(in the rows, 128 means zero)
Named moves come first, each a turn or a mirror and shown by rows before and after it. Which of them, in which order, take the first row of each pair that follows to the second? Write the first one first, as in the answered first pair.
bir (before => after):
[106 126 100 134 162 155 129 132 145] => [114 119  99 130 148 156 120 149 150]
[161 139 126 153 105  84 144 131 116] => [158 144 126 155 108  85 149 127 113]
[150 111 136 123  99 150 126 141 147] => [134 140 143 134 133 152 153  98 130]
pep (before => after):
[121 127 120 137 138 128 121 136 135] => [119 136 123 117 127 138 122 135 138]
[136  93 122 129 104 109 120 150 133] => [131 104 126 107  90 126 117 145 133]
[165 158 149  91 103 119 157  82 127] => [174 127 140 152 133  76 160  92 125]
Rofak (before => after):
[158 132 149 153 152 114 134  73 114] => [150 134 149 148 153 123 135  71 114]
[149 148 144 126 122 127 146 106 106] => [157 145 145 131 121 122 143 113 102]
[123 148 121 127 146 128 148 109 108] => [138 134 121 145 140 106 144 124 107]
[131 136 144 140 112 106 123 141 138] => [111 150 142 121 114 124 127 121 136]
lete (before => after):
[112 134 129 129 132 129 124 128 135] => [119 127 129 136 122 118 123 141 137]
[ 85  65  86  90 127 170  88 171 184] => [ 84  71  87  86 129 174  88 171 184]
[144 171 151 103 109 139 141 101 108] => [110 153 134 152 165 120 150  90 118]
[166 127 152 164 132  81 161 136 114] => [170 156 164 117  98 113 161 127 107]
bamo (before => after):
[119 154 132 108 125 142 139 101 119] => [101 130 122 103 120 151 118 122 138]
[133 130 131 153 144 111 124 128 112] => [142 145 143 128 120 122 131 122 103]
[116 148 132 102 123  99 131 135 114] => [107 140 129  99 119 102 121 145 123]
Pairs:
(two moves a pair)
[107 150 122 113 124 151 115 110 139] => [133 157 128 145 133 120 138  99 114]
pep bamo
[150 141 138 123 113 108 124 117 118] => [143 139 141 109 104 119 119 122 125]
Rofak bir
[122 155 137 113 124 137 136 114 122] => [125 154 139 122 126 129 142 108 119]
lete bamo
[156 158 141  80  66 159 125 119 129] => [117 102 110 100  89 154  90 161 171]
lete bir
[166 146 164  98 105 149 169  93 111] => [146 150 155 114 133 146 180  72 110]
Rofak lete
[105 121 127 103 116 157 110 137 148] => [ 91 130 122 124 150 152 132 112 143]
bir bamo
[137  74 113 132 103 123 100 180 148] => [ 94  79 100 164 157 122 117 149 154]
Rofak pep
[189 138 118 130 108  98 124 153  94] => [133 163 111  71 107 168 115 129 112]
bamo Rofak
[106 150 131  81 123 149 163 111 141] => [ 89 144 122  90 139 147 162 111 147]
lete pep
[ 66 126 100 129 170 145 135 111 146] => [156 145 131 159 139  89 166 103  93]
Rofak bamo
[111 126 124 176 178 101 102 128 158] => [ 90 132 118 156 179 121  98 123 169]
pep lete
[164 153 153 136 122 114 152  88  97] => [170 121 145 101  77 136 113 145 125]
bamo Rofak
[100 128 111 178 188  96 118 100 130] => [ 68 135 106 109 157 160  87 114 156]
bir Rofak
[100 138 120  65  93 183 108 133 153] => [111  69 102 158 135 103 103 171 166]
lete lete
[ 98 124 119 117 131 161 111 105 125] => [151 111 131 159 122 112 120 117 102]
Rofak bamo
[112 151 118  99 156 118 161 129 103] => [102 134 111  80 139 135 142 148 121]
bir lete
[101 178 132  90  87 163 154  95 108] => [105  79  99 147  92 113 104 181 152]
lete bir
[138 138 126 115  74 142 126 133 120] => [103 116 109 172 133 112 132 123 131]
lete lete
[103 165 145 100 147 174 135  99 125] => [ 96 121 129 166 190 127 132 116 135]
lete Rofak
[100 161 132 118 122 148 139 118 106] => [134 139 129 157 123 103 146 137  96]
Rofak bir
[ 89 103 118 189 160  80 129 126 142] => [130 184 155 132 117 108 167  76  92]
bamo pep
[129 107  89 115 115 137 123 181 149] => [129 148 101  85 108 165 142 143 132]
bamo pep
[117 124 113 138 153 136 128 120 142] => [120 134 116 130 153 145 131 111 141]
pep bamo
[142 131 139  74  91 160 118 150 127] => [162 131 143  83  83 145 121 156 115]
pep lete
[159 106 118 159 127  82 135 147 124] => [170 117 126 148 115  85 141 142 114]
lete pep
[118 107 109 171 140 143 115 127 159] => [128 137 128 121  99 180 115 122 150]
lete lete
[184 132 147 170 119  77 151 130  91] => [ 92 154 127  68 112 190 114 120 139]
Rofak bamo
[131 135 132 146 115 112 123 106 106] => [116 116 120 125 104 130 102 130 127]
bamo bamo
[127 122 145 153 188 120 117 136 107] => [129 160 159 115 168 145 124 112  98]
Rofak bamo
[116 101 114 142 165 125 133 132 107] => [123 134 129 124 157 138 145 107  93]
Rofak bamo
[ 81 130 100 147 164 152 125 131 151] => [112  99 100 163 141 123 112 166 153]
pep lete
[154 166 150 157 112 160 131 139 138] => [121 160 135 150 128 179 122 138 160]
bamo lete
[187 127 127 106  76 111 145 145 148] => [113 142 108  71 107 164 140 120 176]
bamo Rofak
[205 148 136 124  97 101 161 170  72] => [161 153 121 174 172  86 190 125  70]
lete pep
[167 153 118  87 117 130 117  87 110] => [126  93  86 131 161 112  91 123 150]
bamo bamo
[153 150 176  68 116 159 137 122 112] => [ 89  93 140  87 157 162 106 148 164]
bamo lete
[121 146 102 108 112 161 138 103 141] => [151 136 107 158 133 115 159  99 123]
Rofak bir
[ 92 136 116  98 144 163 103 123 149] => [110 157 127 139 175 129 136  90 117]
bamo bamo
[127 150 136 135 149 153 138  85 111] => [159 149 150 111 108 157 130 104 108]
Rofak pep
[ 84 150 116 121 164 155 145  88 136] => [ 77 130 108 136 174 146 135 100 147]
lete Rofak
[102 135 121 174 170 121 125 121 116] => [134 132 131 109  96 149  91 166 124]
bir lete
[144 126 129 154 129  83 129 132 106] => [110 118 121 101 108 136  98 155 140]
pep bamo
[186 135 120 115 118  84 138 141 100] => [181 118 111 110 111  89 121 163 118]
bamo pep
[ 64 132 102 150 163 135 130 106 162] => [106  93 100 172 138 100 112 152 166]
pep lete
[110 187 112 109 114 179 143  95 101] => [176 156 123 119  62 140 128 147  96]
Rofak pep
[122  89 109 139 129 134 112 160 153] => [119 109 114 170 163 113 139 124 135]
bir Rofak
[103  91 106 140 160 135 117 140 154] => [121 156 132 105 140 159 151  89 120]
bamo pep
[127 130 132 154 152 105 143 115 115] => [114 153 136 120 142 139 144 104 114]
Rofak pep
[117 117 101  89 145 184 126 139 139] => [151 127 112 157 179 127 163 111 104]
pep bamo
[ 96 126 123 154 148 140 124 111 135] => [134 109 129 128  96 141 101 150 139]
bamo bir
[100 141 130 114 137 152 149 116 124] => [147 110 132 131 106 121 131 162 126]
lete lete
[111 124 151 147 151 125 131 104 112] => [134 133 157 112 104 143 120 123 108]
lete pep
[178 151 160 182 158  75 187  89  70] => [198  88 144 106  57 115  99 202 127]
Rofak bir
[134 172 146  86 103 174 129 101 123] => [ 91  98 111 173 178 122 114 126 158]
bamo bamo
[134  81 114 158 132 108 109 168 142] => [170 107 134 173 129  86 137 140 109]
bamo bir
[128 110 140 122 106 144 130 151 169] => [148 119 149 124  95 134 136 150 160]
bamo lete
[147  90 124 127 108 118 104 164 141] => [174 128 143 143 116  97 141 122 105]
bamo bamo
[102  94  97 175 173 113 113 144 134] => [120 155 125  75 102 180 110 130 123]
lete lete
[146 123 126 111 110 133 117 156 131] => [107 123 116 137 161 131 132 131 137]
lete lete
[156 104 133 111  92 136 109 145 146] => [142  87 121 154 138 108 120 138 144]
Rofak pep
[155 140 147 104  99  97 112 106 100] => [123 158 144  98 119 119 121  81 101]
pep Rofak
[132 181 157 132  83 153 157 111 117] => [154 168 160 138  74 140 153 125 114]
pep bamo
[144 114 127 102  82 134  98 170 136] => [ 71 117 106 126 153 146 110 133 155]
lete bamo
[127 101 121 113 123 129 114 164 148] => [111 149 131 108 148 143 150 107 125]
bir bamo
[157  92 133 119 124  97 148 147 151] => [110 124 128 100 158 135 168  98 153]
lete lete
[ 78 120 133 150 137 135 123 164 119] => [ 93 135 144 115 105 155 119 164 111]
lete lete
[144 116 123 157 110 150 118 157 146] => [157 140 139 139  96 159 126 141 129]
bamo lete
[163 108 139 130  97 108 115 164 115] => [112 155 140  89 120 162 131 110 118]
pep lete
[129 124 143  84  91 169 129 135 136] => [166 119 147 157 125 102 161 120 101]
pep bamo
[118 122 128 119  87 105 124 168 128] => [ 75 116 112 133 125 115 124 157 142]
Rofak bamo
[142 168 124 107 131 129 149  86  93] => [162 161 130 114 119 117 148  98  89]
Rofak lete
[138 129 135 181 158  68 160  80 108] => [105 175 141 119 147 132 164  48 110]
Rofak pep
[ 89 153 121  80 130 181 126 110 137] => [163 121 134  88  74 141 107 161 128]
Rofak pep
[146 134 134  99  86 153 123 127 129] => [139 156 138 123 119 145 152  91 110]
Rofak bir
[106  97 113  75  63 172  88 189 179] => [ 51 129 109  69 114 199 109 137 181]
Rofak lete
[ 88 117 104 123 158 156 126 121 137] => [153 126 127 160 146 106 150 117 100]
Rofak bamo
[110  90  99 183 132 122 108 130 143] => [107 144 114 101  90 182 113 104 134]
lete lete
[165 138 148 160 113  71 127 156 103] => [123 121 130 103  85 128  87 190 144]
pep bamo
[ 66 135 126  68 121 199 101 130 167] => [173  85 135 199 132  60 129 159 117]
Rofak bamo
[132 101 120 136 134 111 110 156 142] => [158 145 144 118 115 113 136 126 108]
bamo bamo
[186 100 130 135  88  85 102 174 125] => [182 150 146 164 127  73 152 109  89]
bir lete
[103 115 129  86  84 155  95 160 163] => [129 117 137  90  70 141  94 166 154]
pep lete
[139  81 147 145  95 103 119 150 133] => [ 91 141 152 104 116 153 145  91 125]
bamo Rofak
[113 158 125 102 123 147 127 110 137] => [141 164 132 131 129 114 144 103 112]
pep bamo
[165 145 146  81  50 148 128 152 117] => [ 76 154 122 154 181 136 171  75 122]
bamo bir
[ 86 152 122 107 170 150 155  93 127] => [ 76 136 114  98 169 161 140 110 143]
bamo bamo
[ 88 123 100 135 150 136 108 126 154] => [100 120 103 159 159 115 120 120 142]
Rofak bir
[121  66  94 134 143 113 106 164 147] => [177 149 137 105 114 116 160 103  84]
bamo bamo
[140 145 140 100  97 144 131 122 120] => [111 114 125 101 110 147 112 144 147]
bir bamo
[ 85  67  93 143 128 134  97 160 170] => [114  69 102 188 149  92 123 144 145]
lete bamo
[182  77 139 174 130  92 124 162 132] => [ 73 124 124 109 168 188 132 102 162]
Rofak bamo
[167 119 164 174 134  67 130 187 137] => [177 134 171 170 131  66 140 177 128]
lete pep
[205 138 155 152 103  98 116 131  89] => [197 109 146 145  95 102  91 164 113]
bamo pep
[ 47 109 102 106 181 182  91 137 162] => [104 113 123  59 106 189  71 170 153]
Rofak pep
[146 119 123 158 163 115 122 123 118] => [122 146 123 130 163 151 124 103 122]
Rofak pep
[106 172 148 117 145 133 145  78 109] => [151 172 157 117 116 115 145  94  94]
lete bamo
[ 95  59  94 137 124  92 115 166 160] => [124  59 103 130  95  86 111 180 148]
lete pep
[126 155 134 110 113 147 141 119 117] => [145 152 140 129 112 128 148 120 105]
pep bamo
[ 84  91 107 113 127 144 101 161 163] => [118  83 113 174 155  89 130 151 140]
bir Rofak
[147 145 122  62  60 160 129 147 108] => [137 122 110 190 162  79 174 112  87]
bir pep
[111  84 138  90 100 166  97 159 168] => [146 125 159 171 160  99 168  84 105]
bamo bamo
[ 71 208 128 126 181 159 186  32  95] => [ 47 172 104 168 214 138 173  49 114]
lete Rofak
[181 112 165 156 113  89 137 133  93] => [168 125 164 164 135  89 149 114  87]
lete pep
[187 111 122 199 107  55 133 117 129] => [101 151 109 190 175 101 158  51 141]
Rofak pep
[170 113 141 110  90 154  97 155 139] => [120  84 118 140 140 148  90 156 164]
Rofak bamo
[161 158 139  88  99 176 146 119  96] => [111 161 124 102 144 189 154  93 109]
lete bamo
[ 72  99 102 130 150 148 114 149 165] => [128  97 112 189 162  85 144 136 127]
lete bamo
[ 88 146 120  92 127 173 117 115 133] => [139  89 114 140 112 110  98 174 135]
lete lete
[134  41  96 198 141  68 103 203 167] => [216  98 136 204 110  37 147 165 103]
bamo bir
[180  59 106 180  95  94 104 170 131] => [131  50  87 157 104 127  84 177 160]
pep bamo
[182 202 148  92  67 122 193 101  90] => [175  97 116 103  38 113 113 215 154]
lete bir
[115 100 120 136 136 130 110 143 151] => [109 124 126 107 126 153 115 132 148]
lete lete
[117  81 126 128 104 142 131 156 128] => [102 128 136 122 123 155 163 104 103]
bir bamo
[177 122 160 123 134 113 135 119 122] => [131 141 153  93 149 150 134  99 138]
bamo lete
[133 142 144 113 114 117 127 165 136] => [109 128 135 125 138 116 120 166 150]
Rofak bamo
[ 97  80 115 110 125 140  98 171 176] => [157 159 155 143 142 102 173  83  94]
bamo bamo
[138 125 130 185 164  98 144 103 108] => [145  85 121 133  98 128  93 171 146]
Rofak bir
[118 117 117 122 124 151 116 144 136] => [128 121 122 154 145 120 135 128 116]
pep bamo
[105 104 125 171 163  79 158  74  91] => [133 113 141  60  54 141 110 130 110]
bir lete
[101 137  99 143 149 153 140  65 130] => [121  96  92 184 152 114 130  97 133]
bamo lete
[107 124 103  91 118 170 107 136 163] => [117  88  95 145 142 125 106 157 166]
lete Rofak
[130 163 138 120 138 136 147  93 109] => [141 134 134  88  99 152 112 139 132]
bir Rofak
[114  90  77 159 139 120  90 157 171] => [103 176 104 134 163 150 145  64 125]
lete bir
[149 101 123 181 152  76 126 138 123] => [192 136 146 133  95  97 129 130  99]
bamo bir
[107 107 112 121 125 152 103 193 164] => [159 171 145 156 146 112 174 120  94]
bamo bamo
[185 173 128 129 103 137 176 101  98] => [120  81  83 145 122 146 111 178 175]
bamo bamo
[171 127 131 178 155 117 168  90  69] => [107 151 118 139 175 171 164  64  90]
bamo lete
[104 127 138  89 131 152 106 150 150] => [132 132 150 157 168  98 144 122 114]
pep bamo
[107 177 114  92 125 173 108 102 107] => [110  96  89 152 138 123  74 167 137]
lete bir
[ 67 117 104 145 171 138 120 113 151] => [ 70 129 112 102 140 168 109 118 155]
lete Rofak
[127 111 126 153 136 127 120 112 115] => [129 103 124 136 117 136 104 128 125]
Rofak bir
[130 171 137 141 150 120 171  94  96] => [177 113 134 144 102  94 131 171 117]
Rofak bir
[179  91 136 135 101  79 127 177 134] => [160  97 131 177 147  61 150 147 127]
lete pep
[121 152 129 148 143 129 151 106 115] => [157 140 136 147 112 112 141 133 108]
Rofak lete
[157 199 157 103 103 119 157 115  91] => [184 172 155 123  87  96 145 145  91]
Rofak bir
[113  88 113 175 150  94 118 148 134] => [119 143 136  75  88 165 114 131 126]
lete Rofak
[179 123 158 122  88 119 115 145 123] => [181 118 156 148 108 103 125 137 116]
lete Rofak
[138 101 138 185 120  87 123 157 103] => [161 114 148 168  97  93 124 158  95]
lete pep
[175 139 146 114  88 135 140 134 111] => [152  90 124 132 102 124 111 171 145]
bamo pep
[185 135 157 134  89  99 111 157 104] => [136 178 157 154 156 112 151  86  91]
bamo bir
[106 158 157 116 153 129 165  96 122] => [156 113 159 150 126  82 148 148 122]
Rofak bir
[132 157 138 143 141 116 159  97 118] => [141 166 140 120 118 132 151 101 117]
Rofak pep
[178 152 158 112  96 129 153 113  99] => [135 150 141 150 162 119 171  83 109]
lete pep
[147 130 144 110  97 146 127 136 126] => [120 134 134 153 149 125 148 102 124]
bir lete
[139 135 143 101 109 140 110 106 104] => [121  89 121 130 130 124  91 137 129]
bamo pep
[156  85 138 121 103 141 130 140 118] => [158  87 137 145 121 126 140 130 110]
bamo bamo
[138  97 100 156 131 116 140 151 126] => [119  96  95 155 141 128 137 145 131]
Rofak lete
[114 123 135 107 123 156 101 162 143] => [136 128 144 170 162 104 134 137 116]
pep bamo
[135 103 111 144 136 111 114 151 154] => [141 161 134 126 140 124 150  98 122]
bir bamo
[137 142 137 166 147 122 148 106  90] => [105 147 128 149 159 145 147  97 103]
bamo lete
[118 132 158 157 129 108 160 156  81] => [106 156 164 128 122 132 165 137  78]
lete lete
[168  87 129 150  98 103  97 176 127] => [ 93 144 126  73 107 188 106 121 137]
Rofak bir
